One vector is turned by the same rotation once a step. Each row is the vector after some number of steps, and that number follows the row.
The counts run from 0 to 458.
[136 161 120 172 166 131 106 114  96 116 137  81  98 128 151 141 160 122
 138 166 159 137 136 129 153 122 104  80 136  87  85 144 105 154 151 149
 187 114 111 110 130  83 158 151 152 172 120 126 115 120 115 159 119 118
 111 149 154 144 146 219 117 107 113 118 133 105 136 150 166 191 128 135
 157 127 126 129 104 124 101 143 168 131 144 133 105 146 118 128  96 139]  54
[145 143 132 151 142 148  85 113  82 134 123  77 114 135 168 125 132  96
 132 140 162 102 157 125 149 112 104  21 129 104 118 148 148 154 134 133
 158  80  89 101 116 109 134 104 152 109 133 161 121 146 130 176 114 113
  79 156 144 152 143 168 139 124 106 117  75 157 131 134 118 180 143 126
 139 123 141 161 120 149  93  97 131 147 120 145  89 139 128 128 119 105]  308
[131 138 106 160 158 179 109 160 147 116 161 108 143 109 128 117 153 144
 144 146 170 122 114 157 147 126 106  71 130  89  93 109 149 135 116 185
 141 110 100 123 167 139 115 137 124 124 181 169 162 150  79 122 139 115
 118 142 145 119 125 197 150 122  93 123 106 119 128 114 152 160 154 147
 171  96 128 111 109 133  73 132 181 123 142 163 123 123  89 123  90 139]  263
[139 127 152 141 138 188 115 145 130 123 145  91 115 136 153 138 136 115
 136 125 141  88 153 170 149 104 104  42 131  97  88 129 161 149 111 127
 125 102  79 115 155 146 134 108 106 132 166 179 171 149 113 138 105 120
 120 153 148 104 121 168 152 117  98 102  57 149 107 108 124 124 154 169
 156 119 143 138 120 131  70  92 135 137 126 171 119 137 108 117 102 122]  333
[122 146 159 182 141 111  79 126 100 117 110  66  94 125 156 132 178 116
 117 139 145 120 138 132 124 105  79  75 111 117  67 149 137 130 147 123
 191 110 125 125 105  88 179 113 122 144 119 141 109 100 115 158  80 132
 117 143 131 146 120 173 141  97 109 130 111 152 136 176 158 184 128 128
 147 135 149 132 137 133 102 101 164 164 158 127  98 149 124 132 106 107]  389
[184 110 135 151 137 161  79 147 112 107 162  96 125 119 123 120 163 142
 133 135 148 118 117 170 124 125 128  60 139  97  75 108 140 121 145 147
 172 106  89 140  94 128 151 125  97 137 152 130 126  99 104 112  99 145
 105 153 125 115 113 186 146 126  81 103  95 161  94 134 153 121 147 157
 164 136 147 155 149 112  85 106 174 159 162 168 111 124 127 135  74 120]  191
[ 99 123 152 161 154 167 121 135 146 126 106  87  96 135 152 142 150 111
 131 114 146 104 164 166 149  93  76  68  92  94  73 146 144 162 112 108
 146 117  85 110 163 138 159 125 114 161 155 167 179 151 100 156  97 102
 130 146 167 115 130 168 163  98  99 101  85 129 139 134 133 170 140 151
 144 109 150 130 104 127  90  89 128 124 129 143 136 162 120 119 104 120]  329
[129 113 135 168 133 166 100 147 131 114 137  81 118 102 123 131 178 144
 139 127 163 130 125 184 129 110 115  89 131  89  60 102 129 123 129 143
 175 118 112 147 116 135 127 138  88 144 160 153 168 107  84 115  90 129
 120 127 145  95 121 169 145 119 100 101 118 151 122 167 154 122 149 161
 161 128 136 107 121 123  73 114 190 149 168 147 135 143 101 119  62 138]  193
[ 99 161 131 178 161 143 116 125 118 115 143  78 113 108 161 142 160 118
 140 171 168 121 129 139 162 112  91  85 153 100  86 139 116 135 120 154
 161 101 122 101 169  99 118 135 153 136 136 171 162 146 112 155 115 102
 119 131 156 129 134 196 121 113 130 138 110 113 149 143 151 177 140 130
 169 117 112  92  85 144  75 136 157 129 145 132 107 133  74 110  95 161]  64
[110 111 148 173 150 162 102 152 147 112 123  96 111 121 133 136 177 136
 129 112 148 126 135 183 122 104  81  92  94 115  48 123 147 130 119 115
 163 122 106 125 148 144 150 129  95 156 156 158 175 125  88 128  85 119
 145 146 150  96 108 159 164 100  99 104  95 139 128 139 151 148 140 150
 153 112 146 116 121 114  84  81 154 142 148 133 130 153 100 127  86 126]  176
[166 137  88 157 168 156  64 124  88  94 153  96 132 110 132 122 147 139
 141 168 180 133 107 135 135 142 111  61 152 108 107 127 125 125 152 174
 183  87 103 102 114  99 130 133 171 120 129 127 105 131 117 145 130 115
  96 156 134 141 140 209 123 131 106 124 102 142 118 113 148 178 148 119
 164 124 117 147 125 129  92 127 162 138 143 139  84 119 106 140  94 122]  449
[125 143 134 178 148 119  99 118 100 113 121  62 101 114 140 139 176 126
 133 151 160 143 131 147 136 106 101  94 137  89  68 131 108 135 149 134
 203 118 131 126 104  88 156 146 126 166 120 135 132 103 111 148  92 122
 113 134 152 125 139 194 124 106 115 112 143 137 153 190 163 168 131 139
 153 138 132 117 110 132  92 131 180 148 166 118 115 152 115 119  77 137]  212
[123 108 105 152 150 169 102 114 108 132  98  80 113 136 138 133 141 113
 132 138 180 117 149 143 148 104 108  56  97  77  99 141 108 160 134 133
 181 106  94 121 100 120 141 142 139 165 139 144 143 142 103 163 106 103
  86 129 164 114 164 189 137 127 108  86 126 135 152 180 141 176 126 139
 135 134 131 139  99 127 110  94 155 117 126 135 133 170 135 121  83 106]  124
[105 135  88 177 164 152  93 134 111 110 132  88 133  94 136 130 165 133
 142 151 191 147 114 136 142 124 100  91 130 100  93 117 118 129 127 162
 189  95 127 107 130 112 112 142 156 129 143 159 167 144  90 153 120  92
 107 126 162 125 139 187 137 118 132 125 117 134 160 149 144 187 141 108
 160 110 111  99  86 131  80 123 172 127 150 113 106 140  81 124  79 149]  452
[123 171 159 171 148 131 108 138 109 115 165  65 113 107 176 134 167 116
 134 168 136 114 124 135 147 116  97  57 177 113  98 131 160 123 128 159
 143 106 132 108 161  93 130 113 128 109 136 180 137 130 128 144 118 134
 114 144 123 136 117 197 129 108 111 144  83 146 130 131 141 152 159 151
 171 117 133 117 115 150  60 144 167 160 146 147  86 110  86 117 111 139]  233
[114 136 129 170 165 158 120 138 147 108 132  89 116 121 133 140 176 146
 135 149 143 137 127 153 149 112  92  96 116  91  84 128 135 143 134 161
 159 142 125 125 164 113 151 158 115 173 153 143 158 138  88 134 124 121
 137 142 152 111 128 221 139  98  89 110 129 108 144 144 169 169 142 172
 173 108 137 107 111 111  83 135 194 120 153 136 127 148 106 125  94 130]  423
[150 112 130 168 149 154  80 134 124 104 122  95 108 125 117 125 172 140
 123 119 151 136 133 168 118 115 102  90  92  94  54 125 122 135 146 124
 195 122  99 139 103 122 175 144 106 174 149 115 132  98  86 127  89 128
 128 150 140 118 124 182 147 108  83  96 124 136 114 153 169 158 134 147
 151 128 154 137 139 106 102  95 172 140 164 142 122 154 131 134  75 116]  189
[110 118 130 153 136 173 111 120 102 123 125  63 117 122 153 154 142 100
 136 139 180 101 141 153 157  93 116  50 147  92 101 127 112 144 125 134
 155  96 104 106 112 124 104 123 123 128 135 177 179 153 122 168 103 103
  90 119 171 100 150 182 128 133 133  88  85 160 146 167 116 132 148 156
 147 128 124 127  87 143  85  99 138 137 129 134 127 144 109 105  77 128]  134
[129 107 137 160 157 182 106 137 139 106 115 104 107 139 124 144 152 132
 129 115 160 119 147 172 137 106  88  83  92  98  55 132 115 150 130 106
 174 121  79 118 133 142 158 145 109 186 148 131 169 130  88 142  95 107
 129 146 168  97 130 185 146 116  96  78 101 126 112 137 154 151 133 147
 157 123 144 136 123 108  99  79 141 124 139 148 143 162 115 127  75 123]  347
[105 140 149 178 155 153 125 146 154 112 134  84 112 116 147 136 178 140
 134 141 132 128 128 155 146 106  86  92 114  92  82 130 146 145 131 151
 153 144 132 124 168 116 156 151 107 167 152 157 155 132  91 129 117 125
 141 143 144 116 122 211 144  95  83 122 124 109 142 144 167 167 145 175
 170 109 143 103 108 124  79 133 193 130 154 136 123 148 107 123  99 132]  417
[134 166 126 170 179 131  88 118 103 104 135  92 101 135 158 133 152 118
 131 174 162 128 127 124 151 123  81  74 135 109  88 158 119 143 144 142
 182 101 113  97 147  86 155 137 172 149 121 135 107 133 118 168 121 113
 119 150 146 154 138 215 124 105 113 136 114 104 135 121 160 204 132 113
 162 119 129 132 116 129  99 129 143 131 139 132  89 134 104 131 113 137]  66
[159 169 127 162 155 146 104 117  94 110 171  79 118 125 157 135 145 120
 144 185 158 116 122 133 153 124 120  53 187  91 104 131 127 138 141 170
 156  99 103 105 129  86 128 131 152 125 123 149 117 130 132 150 133 126
  99 153 137 138 135 217 107 121 115 129  99 133 114 125 147 153 154 146
 176 131 129 141 114 144  77 148 158 149 141 155  88 112 103 123  94 144]  56
[113 125 158 154 138 165 105 124 108 109 133  68 108 124 171 152 151 103
 130 135 150 101 135 153 150 100  93  53 159 122  89 133 148 130 124 118
 148  93 100  94 133 122 115 101 117 119 132 177 174 147 139 161  96 110
 114 147 157 104 123 171 138 120 132 106  48 172 119 126 120 131 158 147
 158 121 135 137 110 144  72  95 120 156 127 144 108 128  92 114  99 126]  151
[103 126 146 191 160 138  83 136 131  96 107  85 101 103 145 138 183 132
 127 118 148 134 126 161 118 108  72 104 115 130  48 130 151 117 127 112
 185 109 124 112 137 120 151 120 117 144 134 152 171 114  98 150  75 109
 144 147 150 119 108 151 158  97 119 124  93 155 138 142 146 172 143 117
 158 116 142 114 123 125  79  96 151 154 159 111 107 148  91 123  92 134]  0
[ 93 165 150 181 157 135 120 146 139 116 146  76 111 110 163 130 171 123
 136 151 146 120 130 143 154 110  77  82 138 108  84 131 161 130 116 155
 146 117 134 111 184 109 136 123 126 128 146 184 157 142 110 144 113 121
 139 141 142 132 116 189 145  95 109 151 100 119 154 130 145 172 147 147
 165 101 133  96 103 145  62 137 178 143 148 142 100 128  75 113 112 145]  240
[107 158 131 172 160 151 106 146 122 116 150  94 123 108 162 131 147 121
 138 167 169 112 120 139 148 119  79  64 151 120  91 134 145 128 112 162
 148  88 113  98 176 115 109 123 147 108 151 187 161 151 110 148 124 104
 119 134 145 131 123 184 139 114 124 141  85 126 141 106 142 173 151 118
 169 100 119 105 102 150  72 129 150 141 134 146 103 115  67 111 102 150]  75
[180 109 128 145 150 173  74 125 107  99 151 107 119 134 126 133 142 130
 130 141 163 115 128 171 124 121 113  61 128 103  75 126 119 132 148 123
 183  96  67 116  98 129 154 125 115 152 143 123 126 119 109 131  98 133
 106 152 142 104 128 189 130 139  97  82  81 149  85 120 150 130 143 143
 158 140 139 164 151 103  98  88 139 145 143 166 120 133 126 133  78 116]  355
[143 137 120 152 139 149  86 125  78 134 139  71 125 119 161 133 134  97
 135 148 173 103 138 129 148 113 122  24 149  97 119 136 143 142 128 152
 148  78  93 101 108 112 115 101 148  94 144 177 136 144 128 167 116 111
  66 141 143 137 144 169 137 131 118 119  76 170 135 136 117 159 155 122
 146 125 124 149 105 151  80 108 138 150 121 150  94 127 108 116 103 118]  303
[132 131 153 168 125 135  81 140  98 116 144  65 114 104 155 133 168 120
 127 147 164 106 122 153 124 104 106  65 165 118  72 118 132 105 137 140
 178  85 124 122 101 107 124 103  98 106 133 171 145 104 120 137  83 132
 102 127 127 111 118 160 127 126 131 118  84 177 123 163 138 121 150 143
 165 141 131 117 129 146  77 112 159 175 156 148 108 117  92 110  76 138]  380
[ 88 122 151 170 152 152 102 109 114 112  95  67  96 131 164 159 154 101
 121 133 157 111 148 147 147  90  78  72 118 114  74 150 124 150 128 103
 172 106 108  90 129 112 138 127 130 150 124 160 174 145 127 174  88  90
 118 137 168 109 140 177 137 112 136  91  86 149 145 151 129 166 142 135
 142 119 133 127  96 137  96  88 126 135 127 113 118 159 113 120 101 122]  147
[101 133  94 182 159 144  86 136 105 122 116  85 127  96 144 127 162 123
 144 142 186 142 117 135 141 118  96  84 126 110  88 125 126 130 125 164
 186  90 128 105 133 113 113 140 159 123 143 165 159 139  97 152 113  95
 109 130 154 135 140 170 144 118 124 132 118 140 163 154 141 195 142  99
 146 106 112  99  90 139  78 119 168 134 146 110 106 145  84 116  83 143]  458
[143 122  79 159 164 158  79 125 105 126 116  95 127 120 122 119 149 128
 138 142 191 138 128 137 142 128 106  73  98  88  97 133 110 155 142 160
 195  95  94 115 106 118 138 147 163 148 142 136 123 134  87 153 121  95
  85 141 159 134 161 194 141 126 101 103 132 123 151 153 152 204 131 111
 142 124 123 133 110 119 107 108 168 112 134 134 117 159 123 130  77 120]  283
[142 109 137 171 157 160  83 137 135 108 120 100 108 126 120 128 170 144
 124 116 145 134 132 172 117 117  89  93  84 101  47 125 135 134 142 112
 184 123  94 133 123 125 174 138 107 174 151 124 138 102  84 126  86 125
 135 152 142 114 118 178 161 102  83 101 110 135 117 143 163 159 141 144
 153 124 157 137 143 103 102  86 161 142 158 138 123 157 126 136  84 113]  183
[119 129 100 172 175 163 104 133 134  95 132  96 121 116 120 136 169 145
 136 156 161 151 109 148 147 125  94  94 116  89  85 123 109 146 137 162
 182 127 122 110 145 104 144 164 142 173 138 128 148 142  88 138 129 109
 130 139 159 112 141 227 132 108 105 114 140 107 139 140 171 178 142 139
 172 114 124 111 106 110  88 132 183 110 150 119 121 149 102 128  78 144]  435
[115 135 144 184 138 140 100 160 139 124 136  84 114  97 133 113 187 137
 135 118 143 130 135 171 122 114  98  94 115  95  58 108 157 121 116 148
 162 119 127 145 145 129 143 133  92 140 164 166 162 106  82 120  88 132
 137 142 138 126 102 150 173  97  82 134 112 148 135 158 154 156 145 150
 148 111 148 103 117 130  69 109 191 155 167 142 118 147 101 113  82 133]  17
